In the rows, zero is written as 128.
Which row each row swaps with, under one turn or mirror
The rows were stretched afterwards, more along some directions than others.
gema: [103 130 132 131  99 125 112 126 117 122 123 137 149 133 108 127 117 149
 133]
zemuf: [112 131 111 122 104 130 105 121 128 117 132 118 130 127 102 107 165 172
 113]
vebef: [136 137 122 138 144 112 117 158 115 139 125 108 130 155  97 101 155 175
 114]
talig: [168 102 111 112 134 141 126 128 128 136 125 150 149 118 117  90 120 183
 101]
Vikiz: [114 132 140 125  97 115 105 140 126 132 136  95 143 111  90 116 147 166
 131]
daba: [174 112 115 122 122 146 140 129 121 130 138 154 141 120  98  94 119 170
 113]
Lon: [ 96 134 134 130 102 120 101 140 126 141 130 113 151 111 112 128 132 164
 122]
doru: [ 99 125 113 112 137 113  95 112 142 134 104 107 139 129 148 130 158 167
 106]
Tikag: [123 127 128  99 134  98 108 138 123 132 111 114 127 124  80 139 149 163
 128]
gal: [110 132 124 134 114 132 121 132 123 135 136 147 139 138 106 140  85 153
 129]
lapo: [149 122 100 124 142 148 122 112 112 122 130 128 107 144 129  81 151 149
 108]
nes: [129 124 125 109  97 139 141 102 134 119 150 163 122 131 126 132  85 123
 134]
Bisi: [137 111 106 113 151 127 139  97 141 118 142 156 125 126 146 112  97 146
 114]
narup: [159 118 127 118 121 136 139 124 129 128 138 142 128 129 109 119 108 130
 151]
rol: [152 111  96 108 161 144 136  83 130 128 125 157 123 147 144 122 123 152
  89]
Vono: [118 127 142 130  93 138 114 107 140 124 136 140 146 136 128 121  88 147
 129]
Vupez: [138 127 102  92 154 107 141 128 126 151 125 146 108 127 113 167 122 138
 116]
Mesig: [157  99 121  71 134 112 134 116 145 145 140 123 121  91 133 119 132 150
 112]
til: [165 102 120 114 111 146 140 116 141 124 152 148 131 113 125 104 105 144
 134]
Sinin: [143 133 120 123 134 125 120 122 104 140 111 129 140 139 106  98 153 172
  99]
dut: [128 135 140 115 108 113 114 130 123 136 137  87 136  95  96 112 166 151
 136]
vimem: [133 112 108 125 112 153 131 116 133 116 131 164 133 139 126 123 112 139
 143]
Ses: [130 137 127 123 123 148 107 100 116 143 109 131 132 144 131 106 155 140
 129]
Regif: [158 117 114 117 149 129 144 132 116 132 152 142 112 110  92 116 103 134
 139]
vid: [101 138 132 126  94 130 120 121 123 126 146 112 139  99 118 118 152 144
 132]
refo: [144 124 144 113 129 133 104  91 132 126 126 119 148 115 110  98 112 151
 122]
Veta: [155 119 101 134 171 139 128 125 111 136 121 114 127 136 123  81 175 176
 102]
visos: [108 139 124 103 151  99 115 128 118 144 127 114 123 117  93 142 128 151
 111]
raleb: [138 120 109 140 149 133 128 134 119 115 149 129 134 126 130  82 141 166
 115]
bito: [122 108  97 128 158 129 107 121 116 125 109 139 144 141 108 107 123 182
 107]
Kas: [109 120 130 110  96 144 106 102 135 129 119 144 135 130 133 134 109 142
 138]
siso: [116 132 109 130 122 136 121 118 128 121 156 129 115 112 110 111 143 159
 123]
delit: [103 113 118  96 133 110 100 133 141 137 114 111 136 115 146 148 143 152
 126]
Rige: [123 123 120  93 158 109 135 122 124 154 123 118 115 118 128 159 124 134
 126]
nit: [125 118 133 124 117 120  98 125 118 118 126 108 140 122  92 109 147 161
 124]
nata: [136 113 100 123 122 142 134 118 135 123 144 149 125 115 139 122 138 142
 122]
kefa: [108 137 116 107 137 110 113 127 108 128 130 113 103 134  90 128 130 143
 121]
digus: [139 101 103 112 117 149 110 108 138 129 135 131 144  95 126  91 146 186
  99]
Sanof: [106 142 107 116 162 105 125 111 116 132 134 122 117 138  98 149 136 160
  92]
Kotud: [126 139 153 125 110 130 103 110 121 139 128  96 146 111 103 113 139 148
 134]
rilof: [156 135 130 119 132 128 146 124 124 140 141 133 117 125 140 124 136 123
 128]
kun: [151 119 115 112 146 130 131 113 135 130 152 131 116 108  92 130 115 141
 138]
lurus: [151  96 102 121 124 152 126 119 140 124 140 164 141 115 127  99 107 166
 117]
robu: [121 138 134 109 108 110 118 148 123 152 124 116 138 113  91 155 132 157
 124]
beni: [123 134 137 129 118 128  93 138 110 147 106  87 143 119 107 105 170 159
 127]
Fir: [129 108 108 107 119 129 111 108 154 118 151 126 130  97 111 113 133 176
 109]
golu: [130 126 111 105 135  99 119 148 134 140 128 119 136 108  87 140 146 173
 103]
zuzad: [119 135 122 113 132 105 115 156 124 154 126 113 138 115 101 146 133 170
 112]
vuru: [126 140 120 113 156 109 113 118 138 134 145 105 118 109  95 142 129 145
 126]
Rade: [157 118 101 121 161 144 124 112 124 135 122 139 127 140 132  93 142 159
  98]
rolig: [123 122 102 121 151 132 128 112 127 146 136 125 126 111 162 129 137 143
 106]
teko: [162 118 133 121 116 135 137 122 126 135 125 158 154 134 124 106  97 151
 111]
kerim: [141 127 122 130 134 125 137 128 126 126 161 132 112 123 120 136 116 120
 134]
mibor: [110 145 116  97 146 104 128 115 119 140 151 127 101 103  81 151 132 132
 135]

Swapped with vebef: Mesig
Swapped with til: Vikiz
Swapped with zemuf: nes
Swapped with Lon: lurus
Swapped with digus: gal

